Named moves come first, each a turn or a mirror and shown by rows before and after it. Which of them, in which order, take the first row of each pair that follows to the second? Write the first one first, as in the answered first pair.
Loz (before |-> after):
[ -1   1  -2  -3   6  -6  -1  13 -22   0   0 -15   0  -8] |-> [  2  -2   9  -9   6  14   3  -3  10 -12  -2  18  -4  -1]
[ -4  -9   7  -3   7  -4  -1  -2   5  -3 -11   8  -3  -3] |-> [ -6  -7   4  -2   7 -10  -2   3  -6   1 -11  -3  -1  -4]
[  9   1 -16   0  -3  10   3  -2   9  -7  14   4  -3  11] |-> [  7   3 -20   1  -4   0   2   4  -6  -1  16 -12  -3   9]
[-9  9 -1 -2 -1 -8 -7 -2  2  7 10 -3  8 -6] |-> [-7  8  1 -3  0 -3 -6 -8  9  2  9  5  8 -5]
kiko (before |-> after):
[-2  1 -6  4 -4 -4 -4 -5  2  5  0  2 -1  3] |-> [ 3  1 -6  0  0  2 -3 -4  4 -5  4  5 -4  6]
[-7  0  0  5 -4 -6  2 -7  1 13 -5  4  3 -1] |-> [  0   1 -12   5  -4   3   3  -7   2   3   7   4   1   8]
[  2   1   7 -11  15  -5   1   7 -13  -6  -8  -8  -1  -6] |-> [  0   4  -3  -3   4 -13  -5   3 -14  11  -6 -14   2  -5]
tuz (before |-> after):
[  2  -2  -4   6   0  -6  -3   4  -9   0  -2 -10   3  -5] |-> [  2  -1 -11   9  -6  -1  -1  -2  -3   3   4  -6   2   1]
[-1  3 15 -1  2  8 -3  4 10 -2 -6  9 -1 -7] |-> [-4  5 15  1 -2  3 -5  2  9  5 -8  7  0 -8]
[-5 -5 -2  2 -5  0  2 -6 -2  4 -1  5  2  1] |-> [-3 -5  0  0 -2  7  1 -3  0 -3  2  6 -1  2]
[ -6   1  -5   5  -6 -11  -3   4 -15  15  -4 -15   1  -4] |-> [  1   2 -21   6 -15   4   1  -7   2   7  11  -3  -2  10]
Then:
Between the rows of a pair lie 2 to 3 moves.
[  5  -4 -14  -3   3  14  -2   0   5 -14   7  -1  -5  14] |-> [  1  -8   9 -10  14  10  -2   4   4 -19  -5   4  -4   5] => tuz Loz
[  0   1  -5   0   1  -9  -3  10 -16   4  -4 -18   2  -4] |-> [  2   3 -15   5  -4  -5  -3   6 -11   5   3 -18   2   1] => kiko tuz
[  1   3   8   0   3 -15  -7  14 -14   8  -5 -11   1  -5] |-> [ 0  3  6  4 -8 -9 -7 -5 11 17 -6 12  2 -1] => Loz kiko
[-3 -3 11 -3  2  4  0 -5 10 -4 -5 12  0 -2] |-> [  1   1  -9   4  -5  -4   0   2 -10   1   6 -15   1   1] => Loz kiko
[ -6  -4  16  -2   8  -2   2   8 -10  -1 -10   0  -1 -10] |-> [  4   0 -17   4  -5  10   4   3  -8  -3  11  -5  -3   7] => kiko kiko
[ -2   4   1   4  -5   3  -4   7 -19   5  -9  -8  -2 -10] |-> [ -1   1  14  -1  -2   8  -5   0  -4  -1 -15  10  -4 -12] => Loz tuz
[ -2   3   1   5   2 -14  -2   9 -14   8  -4 -17   2  -4] |-> [ -4   1  13  -1   9 -11  -2   9 -10   2 -12  -7   3  -8] => Loz tuz Loz
[  2  -6 -13   6  -4  10   5   1   2 -10   6   0  -2   0] |-> [ -4  -6   2   5   1  -3   2   9 -11  -2  -5  -8   1 -12] => tuz kiko
[ 1 -6  6 -4 -1  5 -1 -3 17 -2 -4 12 -1  4] |-> [ -5  -3   0   3  -3 -12  -3   3  -1  16  -7  -8   2  -3] => kiko Loz
[  1   5   0   3  -5  -4  -1  -8 -14  17  -6 -17   5   2] |-> [ 12   6  -5  -4  -1  17   4 -11   0  -7   6  -5  -2  13] => kiko Loz
[  1   2 -18   7 -12  -5  -6  -2  -8   9   6 -12  -3   3] |-> [  3  -4  12  -5   6  10  -3  -3   8 -15  -4  16  -5  -1] => kiko tuz Loz
[  8   0  -2  -5   5   9   4   5  -2 -18   5   0  -2   9] |-> [ -1   0  14  -3  10  -4   2   9 -10  -7  -8  -5   0  -4] => Loz kiko
[ -1   3   1  -1 -10  -4  -2 -12  10   9   0  11  -6   3] |-> [  9   4  -6  -6   0   4   2   3  -8 -11   9  -6 -11   7] => kiko Loz kiko
[  5   0 -12   3  -7  12   3  -9   8  -4  11   4  -2   9] |-> [  6  -3  -1  -4   8   8   4   8  -9 -17   5  -8  -3   0] => Loz kiko Loz
[ 10  -1   6  -1   9   6   3   3  -8 -17  -6   8   5  -1] |-> [  4   0   6   5   2  -9  -1   5 -17   2 -12  -3  10  -6] => Loz kiko
[ 6 -1 -8  1 -1  7  0 -1  2 -4  6  1 -1  6] |-> [  3   0  -4   0   4   2  -2   5 -10  -4   3  -8  -1   0] => Loz tuz
[  5  -4 -13   1  -7   9   2   4   6  -6  14   3  -8   7] |-> [ -4  -4  -2   5 -11   2  -1  -5  17   7   2  14  -3   1] => kiko kiko tuz
[  1   2  -5   0   2  -4  -9  20 -13   3  -7   1   3  -7] |-> [  6   2 -10  -1   2   3  -7  19 -12  -5   0   0  -2  -2] => kiko kiko
[ 11  20 -14  -1  -9  -1   8   6  -7  -1   4 -17   0  -2] |-> [  2  16  18  -6  -2  -2   6  -2   9   2 -17   6   2 -15] => Loz kiko tuz
[-3  3 11  7  7 -4 -4  5 -8  0 -3  0 -6 -5] |-> [ 4  6 -4  9  2  3 -2  4 -8 -6 10 -4 -6  4] => kiko kiko
[-11   0  11  -8   7   4  -6  -4   5   3  -4   7   0  -7] |-> [-12   4   2  -2  -2   3  -7 -10  10   9  -1   9   1  -2] => tuz tuz kiko
[  4 -11   8 -16  14  -6   4  20 -17 -16  -2  -6  -2  -5] |-> [ -7 -11  20 -13   4  -8  -1  -1  12   3 -14  21   2 -10] => kiko Loz tuz
[-3 -2  9  1  1 -3  2 -9 13  7 -7 17 -3 -6] |-> [  9   0 -14   2   3   3   6   4  -9 -11  13  -9  -8   5] => Loz kiko tuz
[-14  -6   9   7  -4 -15  -3  -4  -2  23 -14  -2   5  -6] |-> [  5  -8  -5  -1   1  18   7  -9  16 -14   7  14  -5  14] => Loz kiko kiko
[ -1   2  -6   0  -1 -11  -2  -2 -10   7  -2  -8   1   1] |-> [ -5  -1   3   0  -1 -12  -2  -7   1  10  -8   6   1  -2] => Loz tuz kiko
[  9  -7   1  -1   3   5  20   3   5  -7  12  11 -15   9] |-> [ -2  -7  13   2   7 -15  16  11  -9   9  -2   2  -9  -6] => kiko Loz
[  9   4  -8  -5   8  11   0  -4   6 -12   5   2  -2   7] |-> [  4   4  -9   0   0   6  -1 -13  15   2   2   7   1   7] => kiko kiko tuz
[ -1  -3   5  -5   0  11 -10  -6  13   1   0  15   6   7] |-> [ -6   0  -4   3  -7  -4 -13  -3  -1  20   0  -2  10   3] => tuz Loz tuz
[  6   5  -7  -1  -3  -2   1   9  -4  -9   8 -10   1  -5] |-> [  0   2  13  -4   0  -4   0   5   6  -4  -5   6   3 -12] => Loz kiko
[  6   4 -18  -1   4   4   7  10 -15 -12   6 -17   3   5] |-> [  6   1  -7  -6  11  11   8  11  -8 -23   1  -8   0   5] => tuz tuz kiko
[ -6   0  17   4   3  -1   1 -11   6   7  -9  20   3  -6] |-> [  0   0  19  -1  16  -2   2   6 -14 -11  -8   4   0  -9] => kiko tuz tuz
[ 8  6  5  4  2 11  3 -1 17  3  7 11  8  4] |-> [ 4  6 17  2  9  5  2  4 13  2 -1 11  9 -2] => kiko tuz
[  2  -1  13  -8   9  19   2 -11  25 -15  -3  27  -3   0] |-> [ -5  -1  14  -4   3  11   0 -16  29   1  -7  31   1  -3] => kiko tuz
[-11   2  21 -10  -4  -4   5 -11  12   5  -5  13   0  -5] |-> [ -6   7  -4  -2 -19  -1   7 -17  10  14  11   4   1   8] => Loz tuz
[ 0  1  4  1 -1  2 -1 -7  8 -1 -4 12  0  0] |-> [-3  3 -3  5 -4 -8 -3 -3 -6  9 -4 -3  3 -3] => kiko Loz
[  7  -4  17   4  16   2   4  11  -1  -3  -7 -12   1 -10] |-> [  3   0   4  13  -3   5   2 -10  22  15  -3   4   3  -2] => kiko Loz kiko
[-2 -4 10  3 -3  4  7 -5 23 -1 -5  3  0 -5] |-> [ -7  -3  13   4   0 -10   4   3   6   6 -10 -13   3 -13] => tuz tuz Loz
[ -3  -1  15  -4   8  -1  -4   0   0   0 -12   6   0  -9] |-> [  6  -1   7  -7  10   9  -2   1   2 -15  -2   6  -4  -1] => kiko kiko kiko
[  2  -3  -5   4 -11   7   2 -12  21   8   3  13   1   1] |-> [  2   0 -11   7  -5  -8   1   7 -13  12   4 -19   2  -6] => kiko Loz
[ -5  -3  13   2   2 -11  -5  -1   1  16 -14  -1   6 -12] |-> [  5   1 -13   6 -10   5  -2 -12  13   9   6   5   2   7] => kiko Loz
[ -8  -2  25 -12  13  -4  -2   4  -5   1 -17   4  -1 -11] |-> [ -2  -3  20 -14  16   9   1   3   2 -15 -10  10  -6  -5] => tuz tuz tuz
[  0   1  -8   1   2  -4  -1   3 -10   3   1 -11   0   2] |-> [  4  -1  -1  -5   7   8   2   0   1 -12   2   4  -1   6] => kiko Loz
[ -3  -2  23  -8  17   0   1  12   1 -20 -13  11  -3 -11] |-> [-13   2  12   4  -5  -9  -4  -7  18  14 -15  21   4  -8] => kiko Loz
